One turn sends every row of this set to another row. A few are shown first. Where does it send the rows asked after them?
tugod: [-1.92 -1.87  1.61  1.54 -2.11  3.67 -4.90 -1.85  1.71  1.66 -3.17 -0.89
 -0.27 -1.91  0.32 -1.15 -3.70]
foz: [ 2.13 -3.10  0.04  3.27  3.53  4.59 -4.13 -2.89  0.07 -0.90  0.49 -0.32
 -1.14  0.67  1.00 -0.74 -2.61]
zim: [-2.11 -3.13  1.13  0.77 -1.50  3.39 -4.37 -2.11  1.39  1.66 -2.77 -1.29
 -0.32 -2.48 -0.64 -1.34 -4.19]
suris: [ 0.05 -0.32  0.64  1.30  2.49  3.75 -6.09 -1.05 -1.13 -0.83  0.89 -0.57
 -0.91  2.05  0.57 -0.66 -1.50]
Sonu: [ 1.93  0.11 -0.41  2.99  0.67  3.13  4.27 -2.18  0.23  1.05 -2.70  1.34
  0.35  0.59  2.34 -0.49 -0.20]
kasav: [ 2.19 -2.34 -3.61 -1.78 -2.06  2.78 -1.13 -0.56 -2.04 -0.56 -6.05 -0.65
 -0.33  1.32 -0.31 -0.65 -1.44]
dama: [ 2.38 -2.99 -3.79 -1.64 -1.78  2.91 -0.76 -0.81 -1.84 -0.64 -6.07 -0.66
 -0.42  1.01 -0.45 -0.69 -1.68]
Fos: [ 0.83 -3.99 -0.40  1.49  4.11  3.93 -4.12 -2.56 -0.78 -0.82  1.30 -1.10
 -1.11  0.29 -0.57 -1.03 -2.93]
koras: [ 2.85 -2.39 -3.59 -0.86 -2.13  3.16 -0.90 -0.81 -1.54 -0.58 -6.37 -0.38
 -0.38  1.31  0.28 -0.56 -1.45]
sola: [ 1.60  0.28 -0.44 -0.77 -0.37  3.03  2.62  0.05 -1.45  0.49  3.61  1.07
 -0.90 -2.29 -0.38 -0.60 -2.14]
Lud: [ 2.63 -0.24 -0.49  0.49 -0.26  3.50  3.17 -0.55 -0.69  0.42  3.23  1.48
 -0.98 -2.61  0.42 -0.57 -2.31]
Fadud: [ 2.81 -2.94 -3.77 -1.13 -1.89  3.11 -0.64 -1.00 -1.61 -0.54 -6.25 -0.52
 -0.45  1.01 -0.03 -0.67 -1.67]
Gom: [-1.51 -3.41  1.18  1.56 -1.44  3.71 -4.06 -2.50  1.78  1.67 -3.00 -1.02
 -0.34 -2.59 -0.16 -1.29 -4.36]
sogis: [ 2.99  0.90 -0.07  1.26 -0.88  3.72  2.72 -0.45 -0.41  0.36  2.83  1.86
 -0.87 -2.07  1.30 -0.33 -1.87]
Voli: [ 2.26  2.09  0.23  0.46 -1.26  3.44  1.94  0.30 -0.82  0.41  2.90  1.85
 -0.80 -1.47  1.21 -0.27 -1.42]
kupa: [ 1.07 -2.65 -1.37  1.16  2.00  2.61  5.41 -2.71 -0.41  1.13 -1.68  0.26
  0.24 -0.70  0.17 -0.96 -1.26]
difi: [ 0.08  2.88  0.29  1.28 -0.42  2.37  2.44 -0.60 -0.77  0.99 -2.44  1.25
  0.60  1.88  1.96 -0.33  0.89]
Dek: [ 2.50 -2.01 -3.58 -1.34 -2.26  2.92 -1.19 -0.60 -1.83 -0.58 -6.29 -0.43
 -0.38  1.48  0.14 -0.65 -1.35]
tof: [-1.93  1.83 -0.26 -1.61  0.33  1.30  2.40  0.03 -2.21  1.11 -1.23  0.08
  0.62  1.46 -0.38 -0.78  0.43]
zosus: [ 1.63 -0.88  0.68  3.18  2.55  4.52 -5.40 -1.89 -0.16 -0.86  0.31 -0.02
 -0.99  1.76  1.77 -0.54 -1.79]
zafin: [-2.35 -2.22  1.46  0.75 -1.93  3.36 -4.84 -1.78  1.28  1.66 -2.88 -1.11
 -0.19 -2.11 -0.28 -1.24 -3.84]
vuso: [ 1.37  1.66  0.05 -0.70 -0.99  2.99  1.92  0.63 -1.49  0.42  3.40  1.35
 -0.75 -1.68  0.16 -0.45 -1.56]
Rago: [-0.42 -2.19  0.05  0.22  3.45  3.44 -5.25 -1.39 -1.57 -0.75  1.52 -1.28
 -0.97  1.15 -0.78 -0.96 -2.26]
tuki: [-1.35 -2.59  1.41  1.98 -1.86  3.90 -4.44 -2.31  1.95  1.63 -3.25 -0.76
 -0.32 -2.21  0.50 -1.15 -3.96]
Posit: [-1.29 -1.57 -1.35 -1.69  1.87  1.40  4.28 -1.23 -1.96  1.21 -0.76 -0.50
  0.31 -0.12 -1.45 -1.05 -0.90]

Dek moves to Fadud
Sonu moves to Posit
Now find these:
Fos moves to suris
zafin moves to tuki
Lud moves to vuso

One turn sends every row of this set to another row. A few are shown first. Where does it send the rows asked after them?
gevo: [ 1.18 -1.03  0.87 -2.86 -1.26 -1.13 -0.65  1.28 -0.10 -0.80  2.29 -0.97
 -1.13  0.35 -5.33  0.70  0.30 -0.41 -0.15]
lepa: [-2.14  1.01 -0.44  0.89 -2.23 -0.15  2.60 -0.16 -2.55  0.04 -2.14  4.18
 -2.36 -0.11  0.86 -0.61 -2.06 -2.00 -0.59]
bup: [ 3.46 -0.03  2.99 -0.37 -0.86  0.81  1.50 -0.35  2.59 -0.16  0.16  1.51
  0.06  0.73  3.64  0.70  2.64 -2.85 -1.67]
San: [-1.78 -0.22 -0.46  1.05  0.03 -0.01  0.32  3.52  2.15  1.40  1.65 -0.10
 -0.16  0.55  0.74  3.05 -2.53 -2.87 -3.11]
fibit: [-1.02 -0.82 -1.45 -0.57 -1.02  3.14 -0.22 -0.79 -2.19 -0.96 -2.92  2.80
  0.89 -0.01  1.38 -2.01  0.63  4.02 -0.45]
mefo: [ 2.69 -0.03  2.36 -4.37 -0.08 -1.83 -1.22 -0.36 -1.08 -0.89 -2.39  3.02
 -1.54 -1.19 -1.27  0.21  0.09  0.30 -0.12]
zuk: [-0.86 -0.13 -1.56 -0.05 -0.98  3.32 -0.24 -1.17 -2.73 -0.76 -2.40  2.64
  0.84 -0.43  1.37 -2.44  0.85  3.56 -0.03]
kipib: [ 0.99 -1.02  0.05 -2.72 -1.57 -1.00 -0.88  1.51 -0.34 -0.07  2.80 -0.96
 -0.83  0.75 -5.02  0.58  0.57 -0.85  0.11]
lagad: [-0.54  0.32  2.24  2.80  2.72 -0.17  0.07  1.01  2.49 -0.20 -0.67 -2.35
  0.98  3.07  2.93 -0.87 -1.07 -1.69 -0.04]
ruf: [-1.51 -0.11  1.63  0.50  0.35 -0.57 -1.32 -2.36  1.20  0.55  1.66  2.78
  2.96 -2.77 -3.16  1.54  0.24 -1.62 -1.00]
Gepur: [-0.39 -1.32 -2.34  0.60 -2.18  3.06 -0.51  0.84 -0.22 -1.59 -2.40  0.94
 -0.20 -1.82  2.58 -0.69 -1.14  2.91 -1.47]
Viz: [-1.11  2.06 -0.48  2.66  2.23  1.07 -2.49 -0.81  1.11  2.45 -0.41  2.07
  0.07 -1.35  2.29 -1.63 -1.88  2.70 -0.13]
bav: [-1.23  0.16 -0.33 -1.18 -1.84 -0.20  0.46 -0.03 -1.45 -0.30  1.28 -0.92
  0.33  2.39 -5.21  1.32  3.05 -0.76  0.36]
Tedo: [ 0.35  1.47  0.92 -0.53  2.98 -1.97  2.62  2.90 -0.42  1.95  0.63  0.94
 -1.57  4.47 -0.92  1.03 -0.55 -1.72 -0.93]
kap: [-0.98 -0.24  2.01  2.65  2.50 -0.26  0.80  1.39  2.40  0.49 -0.11 -2.29
  1.02  3.19  3.32 -0.51 -0.76 -1.51 -0.62]
reso: [ 2.47  1.68 -0.28 -2.80 -1.48  1.45  0.39 -0.99 -0.72 -0.76 -0.21 -0.50
 -0.46 -1.46 -1.02  3.68  2.43  2.81 -0.86]
Lim: [-0.10  2.81 -0.84  3.27  0.12  2.24  0.21 -3.55  0.21  1.47 -1.03  2.29
  1.94  1.72  0.96 -0.54  2.84 -0.02  1.19]
vamap: [ 0.99 -0.45  3.55  0.23  3.45 -1.10 -1.66  0.75  1.62  0.49 -0.25 -0.20
  1.38  3.30  1.94 -2.44 -1.50 -1.73  0.63]

Viz moves to reso
kipib moves to lagad
Gepur moves to bav
Now find these:
kap moves to zuk
bup moves to lepa
mefo moves to San

One turn sends every row of this set to another row. A few are shown first. Where does it send the rows asked after them?
zome: [ 3.08  2.92  0.08  5.09 -0.46 -0.08 -0.96  3.99 -4.54  1.03  0.18 -1.51
 -0.35  0.67  1.21  2.10 -0.01  4.20 -0.79]
ruri: [ 6.07  4.47 -3.81  2.69 -3.18 -2.15 -5.18  1.98 -3.39  2.97  2.11 -0.77
 -1.44  0.52  0.56  0.91  1.39  0.71  0.42]
gapez: [ 4.56 -1.12 -1.31  3.64  2.46 -1.77 -3.54  1.35  0.03  3.15 -0.78 -0.20
 -2.16  2.33  0.33  2.60 -2.21 -1.41 -1.83]
Suni: [ 4.46  1.34 -1.77  2.97  0.26 -1.60 -2.70  1.32 -1.97  5.77 -2.28  0.27
 -0.44  2.14  0.87  1.85 -2.20  0.58 -3.90]
zeda: [ 2.40  4.18 -5.84  0.26 -1.37  2.15 -4.56  0.92 -2.46  4.94  1.22 -2.90
 -2.79 -0.51  0.44  1.60 -1.46 -0.20 -0.88]
belal: [ 1.46  3.39 -3.69  2.85  0.81 -0.71 -4.98  3.98  0.97  4.26  0.65 -1.80
 -3.73 -1.20  1.19  0.86  0.34 -1.89  2.35]
befo: [-0.51  3.17  0.20  0.36 -0.77 -0.48 -5.33  4.22  0.84  3.58 -3.07 -0.40
  1.20  1.97 -1.97  1.69 -2.90  2.25 -1.13]
rez: [ 6.44  0.79 -1.36  4.36  0.25  2.53 -4.46  0.83 -0.29  1.86 -1.45 -1.50
 -1.63  0.68  0.60 -1.03 -2.38 -0.74  1.95]
Lubag: [ 2.23 -0.32 -1.72  2.19  0.00  0.13 -4.21  0.06  1.48  6.80 -1.86  1.13
  0.76 -1.14 -0.58  1.33 -0.58  1.46 -0.18]
gere: [ 1.67  1.66 -0.63  5.69  3.11 -2.60 -1.46  0.07 -0.67  1.98 -1.62 -0.46
  0.32  0.00 -1.59  1.31 -1.14 -0.04  0.00]
Donab: [ 3.40 -0.06 -0.95  1.18 -0.30  0.96 -5.00  0.01  1.01  4.90  0.63 -1.30
 -1.11  4.35  1.91 -0.02 -3.47  0.50  0.84]
Livu: [ 2.31 -1.33 -0.54 -0.24 -1.51 -1.48 -3.69  2.35 -0.97 -0.47 -0.21  2.82
  0.31  1.61 -3.21  0.93  0.07 -0.42  0.02]
zum: [ 2.52  2.18  0.19 -0.41 -3.62 -2.09 -4.67  2.34 -2.20  0.75 -0.22  2.55
  1.35  3.39 -1.19  0.05 -1.59  0.70 -1.20]
gusip: [ 2.25  3.08 -1.05 -0.73 -4.47  2.71 -5.57 -0.15  0.86  2.32 -0.87 -1.61
  0.63 -1.13  1.72  0.19 -1.59  3.21  0.34]
Gozi: [ 3.03  3.69  0.31  0.84 -2.31  0.00 -6.07  3.59  1.63  1.35 -4.30 -2.48
  0.22  0.86  0.46  1.35 -2.06  1.75  1.72]
pire: [-0.16  1.93 -0.65  2.22  1.15 -2.66 -0.39  4.19 -1.74 -0.39 -0.15 -2.20
 -0.60  0.28 -1.68  3.42  1.50  3.46 -0.94]
Dukon: [ 0.25  1.15 -0.04  2.35  0.40 -1.50 -2.17  4.00 -2.36 -0.67 -0.66 -2.21
 -0.34  0.19 -1.57  4.72  1.10  4.44 -1.29]
fole: [ 2.93  3.20  0.18  3.73 -0.86  3.25 -4.40  4.11  0.34  0.63 -1.23 -1.58
 -0.68 -0.27  0.87  0.47 -4.08  0.81  2.71]
zigez: [ 2.50  4.31 -0.61  5.20 -0.28 -1.52 -0.10  3.17 -3.70  0.73  0.55 -1.37
  0.27 -0.57  0.34  1.81 -0.03  3.56 -0.86]
Kapi: [ 1.34  2.86 -2.60 -2.26 -2.59 -2.17 -5.27  2.67 -1.36  2.15  0.28 -1.12
 -1.14  4.20 -0.86 -0.64  0.45 -0.57  1.98]
subid: [ 2.01  1.24 -0.86 -0.80 -2.68  0.95 -3.14  1.97  0.27 -2.09 -2.14 -1.45
 -2.01 -2.99  0.48  0.33  2.51  1.68 -1.56]
nefub: [ 0.02  1.96 -0.96  2.44  2.45 -1.96 -2.28  1.47 -1.62 -0.86  3.13 -3.28
 -2.64  2.08 -1.15  2.35  0.17  2.11 -3.12]
kig: [ 6.06  2.86 -2.58  3.14 -3.03 -1.25 -5.58  2.86 -4.09  3.04  1.92 -0.25
 -1.73  1.69  1.31  0.20  1.87  1.30  0.60]
guf: [ 2.50  4.32 -0.45  4.00 -0.24 -1.45 -2.21  0.26 -3.65 -1.51  3.40 -1.77
 -0.63  1.64 -0.14  0.11 -0.61  2.54 -2.52]
nubak: [ 2.32  3.64  0.53 -0.45 -3.43 -0.01 -5.28  1.97  0.65 -2.66 -0.69 -2.26
 -2.08 -0.16  2.82 -0.39  0.13  1.38 -1.39]
soro: [ 2.41  0.34 -3.43  0.44 -0.35 -2.74 -7.12  3.34 -1.07  2.63  1.02 -1.60
 -2.74  0.87 -1.71  4.65  2.75  1.28 -0.89]
ner: [-1.12  3.90  0.77  1.43  0.69 -0.88 -2.11  2.50  0.52 -1.67 -0.94 -4.07
 -1.99  0.82  1.53 -0.96  0.36  1.45  0.37]
bov: [ 1.27  1.21  0.12  0.74 -2.71  0.51 -3.70 -0.57  0.20  2.90 -1.85  1.29
  3.17 -0.34 -1.32  0.52 -1.54  3.32 -0.18]
bisir: [ 1.57  2.88 -1.76  2.86  0.55  2.26 -4.57  4.01  0.73  1.63  2.10 -1.75
 -4.55 -0.94  3.16  1.81 -2.77 -0.63 -1.88]
ruku: [ 3.94  3.45 -3.94  1.53 -2.38 -2.41 -3.80  4.85 -1.78  3.08 -0.32 -1.56
 -1.89 -1.15 -0.20  3.02  3.19  1.40  1.62]
bamuk: [ 1.43  2.84 -3.02  1.97 -0.56  3.16 -2.54  3.98 -1.00  3.75  0.17 -0.86
 -3.25 -3.18  2.04  1.88 -1.12  1.03 -3.14]
Roko: [ 0.76  3.99 -1.44  1.80 -1.09  1.41 -1.78 -1.37 -2.10 -1.59 -0.96 -3.06
 -0.15 -2.64 -0.79  0.58 -0.28  2.58 -1.55]
zafuf: [ 0.95 -1.30  1.40  0.24 -0.41  0.20 -4.03  0.37  1.75  0.83  0.46 -0.35
 -0.22  3.65 -0.01 -1.56 -1.38  1.15  1.54]
nofi: [ 0.53 -0.56 -0.34 -0.41 -0.91  1.47 -4.91  1.21  3.56  1.25 -0.08 -1.22
 -2.36 -0.84  1.02 -1.39  1.38  0.91  1.75]
rulof: [ 3.31 -0.48 -0.79  2.80  0.33  3.11 -3.51 -0.07 -1.55  0.72  0.89  0.81
 -0.85  1.13 -2.46 -3.05 -1.47 -0.43  0.26]
sep: [ 1.27  2.63 -1.31  1.78  1.44 -1.15 -1.07 -0.28 -3.02  2.89 -0.89 -2.97
 -0.16  4.48 -0.30  0.97 -2.98  1.44 -2.34]
lom: [ 3.87  3.15 -4.09  0.69 -1.50 -1.90 -6.62  1.04 -1.74  1.12  4.04 -2.55
 -3.74  1.51  0.00  1.19  1.70 -0.02 -1.12]
muni: [ 3.37  2.37 -2.83  1.67 -1.14 -1.30 -8.11  1.44 -1.60  1.38  3.87 -1.55
 -4.13  1.00  0.47  0.69  2.80  0.44 -1.62]
leme: [-0.20  1.11 -0.21  3.46  2.58 -1.56 -4.30  1.46 -1.56 -0.20  2.64 -2.16
 -2.41  1.34 -1.08  2.74  0.57  2.74 -4.03]
rati: [-1.37  1.51 -1.80 -0.02  0.62  3.07 -4.62  1.25  0.26  3.32 -0.22 -1.14
 -2.09 -0.55 -1.84 -1.76 -0.12  1.54 -4.31]
Kode: [ 2.71 -0.05 -1.86 -0.17 -0.36  2.37 -5.15 -1.14 -0.07  1.24 -0.92 -1.27
 -2.27 -0.07 -1.80 -3.36  1.63  0.24 -2.30]
rit: [ 0.50  2.01 -1.78 -0.10  0.66 -0.31 -5.93  1.64  1.37  5.81 -3.46 -2.17
 -1.23  1.02 -0.94  0.79 -0.52  1.65 -3.66]
vaga: [ 1.68  2.62 -0.52  1.78 -1.19  3.65 -3.74  0.25  0.75  3.52  0.70 -2.75
 -1.01  0.99  3.17  0.61 -4.39  2.72 -0.67]
Zalo: [ 2.53  1.12 -4.29 -0.29 -0.09 -3.26 -5.23  3.60 -0.68  2.47  1.34 -2.46
 -3.40  1.37 -1.61  3.57  2.82  0.26 -0.07]
fiko: [ 4.16  2.19 -3.27  1.50 -2.91 -0.83 -4.92  5.41 -2.65  2.86 -0.67 -1.90
 -1.93 -0.73  0.51  3.99  2.68  2.51  1.31]
Gufud: [ 2.91  2.46 -3.58  0.53 -2.74 -1.41 -5.54  0.24 -1.52  1.50 -0.21  1.26
  0.55 -1.27 -3.36  0.74  1.13 -0.89  2.40]
meso: [-0.25 -0.22 -0.72  2.80  1.62  2.24 -3.00  1.36  3.03  4.06 -0.54 -0.86
 -1.62 -2.58  1.13  0.32 -0.29  1.81 -0.41]
zeru: [ 2.27  2.80  0.94  4.37 -0.14 -0.92 -3.38  0.94 -3.87 -1.36  3.24 -0.97
 -1.23  1.95  0.64 -0.87  0.77  2.96 -2.44]

meso moves to Lubag
zome moves to kig
Now find these:
Suni moves to zum
guf moves to lom
zeda moves to sep
rez moves to rulof

